Turns, then the turns between two rows, first turn first; the first pair answered:
K:
|  10 |  21 | -15 |  -5 |  17 |  13 |  10 |  11 | -14 |  -3 |  17 |  -2 | -27 |  14 |  11 | -36 |  -7 |   3 | -> |   4 |  20 | -11 |  12 |  12 |  27 |  12 |   7 | -22 |  -3 |  10 |   8 | -29 |  15 |   4 | -25 |  -4 |   2 |
|  -9 |   8 |  -2 |  13 |  -6 |  25 |   6 |   4 | -23 |   7 |   2 |   5 | -22 |  18 |  -7 | -28 |   0 |  -1 | -> |  -8 |  -3 |  -4 |  22 |   4 |  16 |  12 |   5 |   4 |   7 |   4 |  -7 | -33 |  15 | -15 | -24 |   4 |  -6 |
|   0 |  16 | -32 | -33 | -12 |   1 |  -2 |  -8 |  -1 |   0 |   8 | -10 |  21 |  31 |  20 | -46 | -10 |  18 | -> | -19 |  14 | -19 |  16 | -27 |  38 |  -2 | -18 | -32 |  -3 | -10 |  18 |  13 |  34 |   4 | -21 |  -2 |  10 |
D:
|  28 |  26 |  12 | -18 |  11 |  -9 |   6 |  12 |   9 | -34 |  12 |  18 |   2 |  -7 |  -4 |  -3 | -17 |   7 | -> |  29 |  23 |   7 | -26 |  13 |  -5 |  15 |   3 |  11 | -27 |  16 |  12 |  -4 |   5 |  -3 | -14 | -20 |   4 |
|  14 |  -2 |   1 |  30 |  21 |  -2 |  -2 |  15 |  15 | -16 |  -5 | -28 | -20 | -24 | -30 |  23 |   3 |   0 | -> |  18 |  18 |   7 |  -3 |   4 | -12 | -23 |  21 | -21 | -21 |  -9 | -17 |  21 | -31 |  -6 |  22 |  -2 |  18 |
|  17 |  34 |   0 | -23 |  14 | -15 | -12 |  23 | -10 | -14 |   7 |  10 |  21 |  -1 |  27 |   2 | -13 |  10 | -> |  17 |  19 | -15 | -32 |  24 |  -5 |  10 |   2 |   6 |   1 |  18 |   2 |   1 |  30 |  22 | -19 | -19 |  -1 |
C:
|   7 |  -3 |  -3 |  -2 |   7 | -13 |  23 |  -5 |  22 |   5 |   2 | -31 | -20 |   4 | -10 | -11 |  -5 |   2 | -> |   2 |   0 |  14 |  18 |  -3 | -19 |  10 |   7 |  14 |  -6 |  -8 | -23 |  -5 | -20 | -14 |  14 |   4 |   7 |
|  13 |  24 | -14 |  -3 |  35 |   5 |  16 |   6 |   2 |  -4 |  26 | -12 | -50 |  11 |  -5 | -37 | -13 |  -4 | -> |   7 |  32 |  17 |  35 |  20 | -10 | -12 |  29 |  -7 | -25 |   6 |   2 | -26 | -38 | -16 |  13 |   7 |   6 |
|  15 |  -2 |  15 |   7 |   1 | -21 |  -3 |  17 |  13 | -15 |  -7 |   6 |  15 | -26 |  -9 |  12 |   3 |  13 | -> |  14 |  -4 |   4 | -31 |  -6 | -20 |   0 |  -1 |   6 |  -2 |  -4 |   5 |  32 |  -2 |   3 |  -9 |  -7 |  17 |
|  10 |  11 |  -3 |  -1 |  27 | -11 |  10 |  17 |  20 |  -4 |   5 | -11 | -16 |   0 |  -4 | -14 | -10 |   0 | -> |   7 |  14 |  11 |   9 |  14 | -19 |  -6 |  27 |  12 | -12 |  -5 |  -4 |   4 | -19 |  -6 |   8 |  -3 |   7 |
J:
| -11 |   9 |  16 |   6 | -13 |   8 | -17 |   5 | -28 | -12 | -16 |  18 |  27 | -21 |   0 |  26 |   6 |  11 | -> |  -3 |  24 |  10 |  -7 |  -5 |   5 | -20 |  18 | -36 | -17 |  -9 |  15 |  18 | -22 |  15 |   6 |   3 |  14 |
|  18 |  16 |   1 |  -9 |   4 |  -8 | -16 |  18 |  -3 | -12 |  -7 | -13 |  21 | -24 |   7 |  28 |  -8 |  28 | -> |  21 |  25 |  -4 |  10 |  17 |   6 | -10 |  26 |  -6 | -15 |  -3 | -11 |  -8 | -24 |   5 |  18 |  -8 |  24 |
|  26 |  35 |  -2 | -16 |  18 | -35 | -15 |  55 |   3 | -17 |   9 | -27 |  -3 | -27 |  29 | -27 |   4 |  15 | -> |   8 |  11 |   5 |  63 |  24 |  -1 |   4 |  41 |  16 | -15 |   1 | -14 | -46 | -23 | -13 |   6 |  21 |  -7 |
|   7 |  -9 |  17 |  -4 |  16 |  -9 | -10 |   3 |  15 |  -2 | -10 | -18 |  -2 |  -4 |  -6 |   1 |  -5 | -16 | -> |  10 |  -6 |  18 |  -8 |  15 | -11 | -11 |   7 |  14 |  -3 | -11 | -19 |  -2 |  -3 |  -4 |  -2 |  -5 | -15 |
Pairs:
(2 to 3 turns a pair)
|   0 |   5 | -10 |  -5 |  -7 |  16 |  16 | -31 | -12 |  17 |  12 |   4 | -22 |  23 |   7 | -16 | -15 | -11 | -> |   0 |   0 |  10 |  43 |   1 |   0 |   4 |  -6 |  11 |  -1 |   1 |   1 | -34 | -14 | -12 |  22 |   3 | -13 |	K then K then C
| -23 |  -6 |   4 |  88 |  -5 |  59 |  12 | -23 | -16 |   9 | -14 |  13 | -33 | -13 | -39 |  35 |   6 | -13 | -> | -25 |  -8 | -16 | -16 | -34 |  61 |  15 | -69 | -44 |  37 |  -5 |  17 |  26 |  40 |  -1 |  -9 | -22 |   0 |	C then C
| -14 | -12 | -21 |   9 |   8 |  49 |  28 | -30 | -16 |  14 |   8 |  25 | -24 |  49 | -10 | -19 | -19 |  -5 | -> | -10 |  -8 | -19 | -45 |  -6 |  22 |  15 | -33 | -20 |  15 |  12 |  18 |  25 |  47 |  13 | -28 | -28 |   9 |	J then J
|  -1 |  -5 |  33 |  25 |  13 |  -1 | -22 |  -2 |   8 |  -2 |  -2 |   2 |  -7 | -21 | -31 |  10 |   7 | -26 | -> |  11 |  25 |  21 | -24 |  11 |  -5 | -28 |   8 | -23 |  -2 |   6 |   3 |  10 | -13 |   4 | -26 |  -6 | -11 |	C then J
| -21 | -34 |  -2 |  -9 | -15 |  10 |  17 | -41 |   0 |  15 |   0 |  10 |  17 |  24 |  -9 |   6 |  -8 | -11 | -> |  -2 |   0 |  -7 |  38 |  21 |  17 |  16 |   8 |  -2 |  -6 |   9 |   1 | -50 |  -3 | -11 | -10 |  -3 | -13 |	J then J then D
| -25 |  -4 | -14 |   9 |   2 |  -7 |  13 |  -6 |  39 |  21 |   9 |  -3 | -28 |  13 |  10 | -23 |  -7 |  -3 | -> | -23 |  14 |   7 |  36 |  -2 | -17 | -12 |  25 |  27 |   0 |  -5 |   5 | -18 | -25 |   9 |   4 |   3 |   7 |	K then D then D
|   8 |   4 | -10 |  17 |   8 |  -7 |  11 | -20 |  -4 |  -7 |   3 |   9 | -14 | -17 | -13 | -27 |  17 |  -1 | -> |   6 |   6 |   3 |  11 |  -3 | -15 |  -3 | -18 | -12 | -10 |  -7 |  15 |  14 | -28 |  -8 | -10 |  20 |   7 |	C then J
